In the rows, zero is written as 128.
Where one turn sends some rows of the set: a few examples, then the rows asked:
Z_632: [ 85 118 112 116 128 154 126 125 125 147 125 138 128 139 121 155 138 112
 129  91 100 123 111 129 149 106 134  94 117 119]
Z_216: [ 85 123 135 104 135 147 134 139 135 150  95 137 134 112 137 148 122 128
 152  79 110 147 111 117 147 117 122 110 121 118]
Z_988: [136 127 158 115 118 100 131 136 102 118 117 136 115 111 137  96 106 150
 130 155 145 115 147 115  96 119 162 117 145 146]
Z_852: [ 89 121 139 100 133 144 131 139 137 148  98 124 140 106 139 153 120 129
 140  72 111 130 117 116 148 123 116 107 113 111]
Z_963: [162 122 168 120 127  85 124 139 132 125 134 150 136 135 132 116 132 126
 148 152 169  89 121 118 133 120 134 131 120 147]
Z_51: [ 89 119 116 111 130 150 126 126 126 146 124 124 132 132 125 158 133 114
 117  86 100 109 116 130 148 112 133  91 111 114]
Z_919: [ 95 135 111 130 130 171 123 118 115 162 120 145 146 144 134 154 134 134
 148 105 109 135 123 108 131 120 130 103  98 129]
Z_14: [133 128 155 122 106 104 133 132 110 118 118 138 114 119 129 109 119 149
 143 169 139 105 129 113 106 124 158 113 151 157]
Z_391: [ 87 120 114 110 137 151 127 129 119 149 123 133 130 134 126 147 129 113
 116  79 102 127 123 131 142 104 136  94 114 113]
Z_705: [158 122 163 121 135  88 125 144 124 126 131 163 131 139 133 105 129 125
 151 146 171 118 125 120 128 107 138 136 127 146]
Z_946: [ 87 121 136 106 126 146 133 135 142 147  99 129 139 111 137 158 129 130
 154  85 108 128 103 115 153 127 118 105 121 119]
Z_598: [139 124 160 115 109  98 131 132 112 116 119 124 119 109 136 111 111 152
 128 158 142  87 138 116 102 132 156 111 141 147]
Z_305: [165 119 175 134 126  92 138 117 128 112 136 147 124 130 127 101 106 136
 143 150 152 111 147 132 114 112 151 120 123 131]
Z_521: [162 119 169 114 139  83 123 144 124 127 133 147 136 129 138 107 120 127
 136 137 175 100 134 122 125 114 135 133 116 134]
Z_845: [161 121 173 140 120  95 138 118 132 111 136 148 125 133 122 110 110 133
 151 156 149 108 136 130 120 115 149 117 129 139]
Z_410: [ 97 133 114 119 142 165 121 123 108 162 120 137 150 135 138 147 120 136
 131  86 115 133 140 114 124 119 131 106  89 117]
Z_576: [166 119 176 135 121  92 136 116 130 109 138 141 126 129 126 108 108 135
 144 152 150  97 141 131 117 119 146 118 124 135]
Z_393: [ 99 133 116 124 129 164 121 118 119 161 121 128 153 135 136 161 129 138
 135  97 111 106 128 109 132 133 126 101  87 121]

Z_598 turns into Z_14
Z_305 turns into Z_576
Z_963 turns into Z_705
Now find these:
Z_51 turns into Z_632
Z_946 turns into Z_216
Z_410 turns into Z_393

Where one turn sends some rows of the set: a few examples, then the rows asked:
Z_877: [125 135 144 128 130 124 124 129 136 116  89 136  96  84 111 121 117 117
 120 155 131 126 122 132 121 136 116 140 118 127 111 124 164 110 147 132
 106 149]
Z_38: [138 133 107 119 145 140 144 172 104 122 107 113 123 147 144 108 151 106
 115 149 162 121 122 130 126 144 141 118  90 104 114 177 113 131 152 130
 140 115]
Z_115: [129 140 124 138 144 129 143 112 160 133 112 105 126  96 106 135 137  87
 120 159 112 134 124 142 155 120 132 137 149 120 125 109 122 138 123 146
 123 136]
Z_441: [163 110 127 140 147 122 141 146 134 116 149 118 111 136 149 106 101 148
  96 139 118 138 159 112 155 155 122 151 130 105 141 102 119 135 146 128
 151 142]
Z_933: [126 126 147 129 115 115 149 133 127 124 118 143 166 100 138 114 122 128
 150 132 110 121 120 103 128 144 106 133 132 120 123 124 141 161 104 141
 108 160]
Z_46: [144 142 100 116 134 112 186 113 111 123 117 108 151 134 115 107 118 151
 111 129 113 132 110 138 149 154 109 162 109 122 129 139 156 119 143 130
 134 116]
Z_789: [159 129 146  90 143  96 123 132 104  94 102 115 136 106 134 106 166 155
 125 146 133 142 118 132 108 129 119 147 129 112 127 119 147 148 151 163
 145 140]
Z_966: [143 124 113 120 148 138 147 167 111 130 107 117 120 153 146 112 152 104
 106 145 164 126 120 131 119 144 138 121  97 110 107 181 123 139 145 131
 139 115]
Z_347: [145 138 121 120 102 109 145 142 117 132 116 134 164  87 149 125 138 124
 144 124 121 116 114  92 115 144 129 120 116 112 124 118 141 150 113 129
 100 154]
Z_12: [140 129 131 104 141 151 144 154 140 112 128 127 100 122 125 134 148 124
 132 139 126 152 121 169 113 119 142 162 123 110 124 110 155 113 164 118
 143 155]
Z_136: [134 179  98 128 131 111 128 136 122 135 142 112 132 145 166 136 128 159
  92 114 118 125 103 141 129 143 148 118 104 118 134 132 128 119 165 150
 135 146]
Z_193: [127 129 129 117 147 134 135 169 107 122 117 122 115 149 145 112 151 100
 123 144 159 115  96 124 105 118 141  96 102 104 120 169 136 137 138 133
 143 133]
Z_694: [137 116 133 102 143 136 149 138 120 137 117 135 132 161 109 118 145 102
 134 125 120 144 131 147 148 132 121 112 157 101 127 138 113 158  93 107
 136 127]
Z_285: [130 158  94 144 155 112 141 131 113 148 112 117 122 153 111 142 117 150
 106 132 122 142 107 149 134 143 143 121 112 100 119 156  99 109 125 149
 149 107]
Z_822: [161 104 126 136 144 121 137 141 133 106 152 124 104 136 142 109  95 137
  92 134 122 132 149 105 157 147 122 157 131 102 138 107 115 138 144 126
 144 150]
Z_404: [110 137 120 130 148 124  91 142 125  96 141 108 149 137 139 162 121 135
 120 144 152 128 120 104 105 159 149 124 110 104 140 106 122 120 138 144
 111 129]
Z_428: [107 156 117 156 140 135 124 154 127 128 144 154 126 111  96 124 156 123
 135 128 158 114 128 137 110 116 133 146 126 138 141 136 134 142 134 156
 142 137]
Z_125: [129 174 121  84 117 110 168 113 120 123 115 119 151 127 132 117 125 139
 132 129 117 126  91 134 118 142 151 119 131 124 142 121 131 111 132 109
 127 105]
Z_304: [139 137 118 124  93 115 152 142 118 133 113 135 168 104 147 127 140 123
 146 126 119 114 111  87 124 145 126 123 114 111 125 109 142 143 110 135
 107 153]
Z_728: [102 136 117 124 151 127  96 148 127  99 136 109 145 142 140 163 126 132
 118 137 149 126 116  97  97 143 146 125 115 115 140 106 123 125 140 144
 107 133]
Z_182: [140 140 123 120 133 149 138 140 116 132 117 144 131 165  99 112 122 109
 136 121 128 149 126 130 148 151 114 110 146  92 125 110  98 155 114  94
 134 126]
Z_884: [160  95 119 124 151 110 134 143 129  98 146 105  97 137 144 127 111 137
  95 144 119 148 150 140 160 140 121 144 125 106 148 126 124 155 146 139
 145 153]
Z_920: [ 94 118 128 142 155 130  87 157 126 101 141 121 124 136 134 156 104 122
 124 134 138 130 103 109 118 145 131 133 116 107 150 122 113 136 130 150
 113 136]
Z_733: [167 129 119 105 131 101 133 116 108 103  83 118 132 132 134  99 175 154
 126 145 135 148 135 130 109 140 111 153 133 107 126 127 131 128 143 155
 142 118]
Z_704: [145 141 131 122 142 151 136 142 124 133 119 136 136 158 102 116 120 108
 139 114 128 145 132 135 142 150 108 113 149  99 121 111  95 158 103  99
 138 133]
Z_365: [110 116  98 146 124 147 130 121 144 113 140 137 105 121 123 145 132 136
 114 117 147 127 126 158 137 145 151 162 125 110 129 141 151 148 118 115
 137 158]
Z_343: [152 168 132 134 125 116 139 131 121 141 135 138 100 127 123 114 143 100
 108 164 149 117 129 158 122 111 154 127 150 109 117 129 148 166 131 142
 131 130]
Z_987: [136 162 122 133 117 117 162 143 120 139 124 139 139 130 118 116  72 122
 126 131 128 116 103 126 124 139 130 106 137 111 123 141 102  99 133 122
 155 125]
Z_706: [135 166 117 128 125 118 121 136 105 115 132 119 148 145 121 120  97 159
 102 103 122 125 111 139 140 155 101 160 143 119 130 107 137 110 166 143
 145 137]
Z_52: [169 126 122 108 136  96 137 122 107  93  91 110 127 126 126 104 177 150
 130 146 129 157 131 132 111 131 115 159 130 108 122 132 125 134 147 150
 142 117]

Z_347 turns into Z_704
Z_987 turns into Z_285
Now find these:
Z_877 turns into Z_115
Z_694 turns into Z_193
Z_182 turns into Z_38

